In the data rows, 50 means zero.
Some points, each followed by its number:
array([33, 75, 28, 35, 54, 29, 71, 43, 32, 38, 68, 58, 29, 28, 61, 43]) 0
array([50, 41, 59, 58, 47, 49, 52, 54, 61, 57, 59, 58, 53, 59, 44, 61]) 1
array([61, 52, 62, 50, 69, 71, 61, 33, 65, 52, 55, 47, 39, 74, 34, 63]) 2
array([42, 46, 29, 65, 51, 38, 62, 53, 39, 50, 56, 60, 50, 50, 31, 67]) 3
array([52, 38, 51, 46, 47, 47, 56, 37, 72, 41, 38, 36, 43, 34, 62, 54]) 4
array([51, 55, 42, 59, 58, 37, 55, 50, 51, 47, 52, 55, 42, 53, 46, 51]) 5
array([26, 60, 34, 61, 29, 52, 48, 32, 55, 33, 41, 45, 48, 55, 44, 21]) 6
array([37, 50, 38, 59, 44, 43, 58, 50, 43, 49, 57, 52, 56, 49, 36, 52]) 7
array([40, 55, 15, 22, 51, 46, 54, 60, 29, 61, 23, 64, 55, 28, 58, 73]) 8
array([56, 55, 64, 47, 43, 54, 42, 43, 41, 46, 45, 62, 59, 51, 58, 30]) 9
array([47, 56, 49, 51, 48, 57, 45, 55, 45, 54, 57, 54, 55, 55, 55, 51]) 10
array([32, 64, 37, 43, 44, 42, 58, 50, 34, 50, 49, 61, 69, 44, 59, 40]) 11
array([49, 47, 58, 49, 53, 51, 41, 51, 53, 44, 42, 40, 41, 47, 72, 55]) 12
array([58, 44, 74, 0, 38, 43, 44, 47, 52, 78, 62, 69, 65, 27, 81, 57]) 13
array([59, 41, 51, 40, 56, 46, 46, 55, 44, 48, 60, 52, 42, 48, 56, 53]) 14
array([53, 43, 55, 64, 47, 53, 49, 48, 56, 38, 44, 44, 47, 58, 54, 55]) 15
array([47, 67, 73, 43, 45, 89, 30, 29, 51, 39, 26, 0, 48, 56, 72, 22]) 16
New points follow, each followed by the numbers of its three nearest points above by angle, seen from the average point of the numbered points, nearest first.
array([40, 66, 35, 47, 54, 50, 50, 38, 46, 53, 35, 44, 32, 56, 61, 32]) 6 16 0
array([54, 50, 58, 58, 52, 55, 47, 42, 60, 53, 53, 42, 51, 53, 30, 63]) 2 1 15
array([46, 40, 51, 41, 42, 53, 50, 55, 57, 48, 33, 35, 50, 42, 61, 39]) 4 16 12
array([46, 54, 40, 55, 58, 51, 54, 45, 48, 60, 59, 59, 54, 47, 26, 63]) 3 7 1
array([62, 51, 71, 46, 60, 60, 49, 40, 52, 55, 56, 56, 45, 50, 56, 53]) 2 14 1
array([31, 46, 70, 48, 44, 81, 65, 54, 55, 64, 31, 39, 59, 73, 50, 56]) 2 16 1
array([37, 52, 44, 47, 38, 40, 58, 47, 47, 41, 39, 37, 47, 47, 65, 46]) 6 4 12
array([55, 54, 65, 37, 49, 41, 58, 51, 44, 41, 62, 57, 49, 41, 75, 46]) 13 14 9
array([48, 45, 53, 48, 42, 53, 51, 51, 53, 45, 39, 42, 54, 43, 54, 46]) 4 16 15
array([50, 47, 52, 46, 50, 46, 50, 56, 47, 53, 53, 43, 52, 50, 44, 53]) 1 14 7
array([60, 42, 69, 42, 46, 78, 45, 39, 52, 50, 27, 41, 27, 72, 65, 35]) 16 12 2
array([48, 56, 45, 57, 50, 60, 61, 38, 56, 51, 46, 52, 44, 61, 46, 65]) 2 15 1
array([64, 51, 58, 43, 63, 52, 45, 56, 54, 52, 50, 76, 55, 48, 43, 44]) 9 14 1
array([45, 55, 37, 49, 51, 46, 54, 26, 67, 31, 55, 39, 38, 42, 35, 37]) 6 4 5
array([51, 50, 60, 44, 45, 58, 57, 49, 52, 53, 41, 41, 53, 52, 50, 44]) 16 2 9
array([54, 52, 56, 44, 58, 61, 50, 46, 52, 56, 46, 54, 43, 61, 53, 64]) 2 1 10
array([39, 65, 45, 53, 49, 53, 52, 44, 45, 57, 44, 52, 48, 54, 50, 36]) 6 11 9
array([66, 46, 58, 61, 43, 48, 56, 59, 56, 42, 42, 40, 58, 57, 49, 69]) 15 1 2
array([63, 43, 51, 56, 37, 96, 33, 37, 61, 71, 53, 49, 50, 52, 27, 34]) 2 10 16
array([49, 57, 60, 29, 43, 66, 41, 34, 55, 43, 46, 28, 50, 41, 71, 47]) 16 12 4
array([39, 44, 51, 58, 52, 50, 54, 52, 54, 51, 34, 36, 66, 39, 49, 46]) 4 15 16
array([54, 60, 40, 45, 57, 51, 49, 48, 38, 49, 59, 62, 42, 54, 47, 38]) 5 0 14
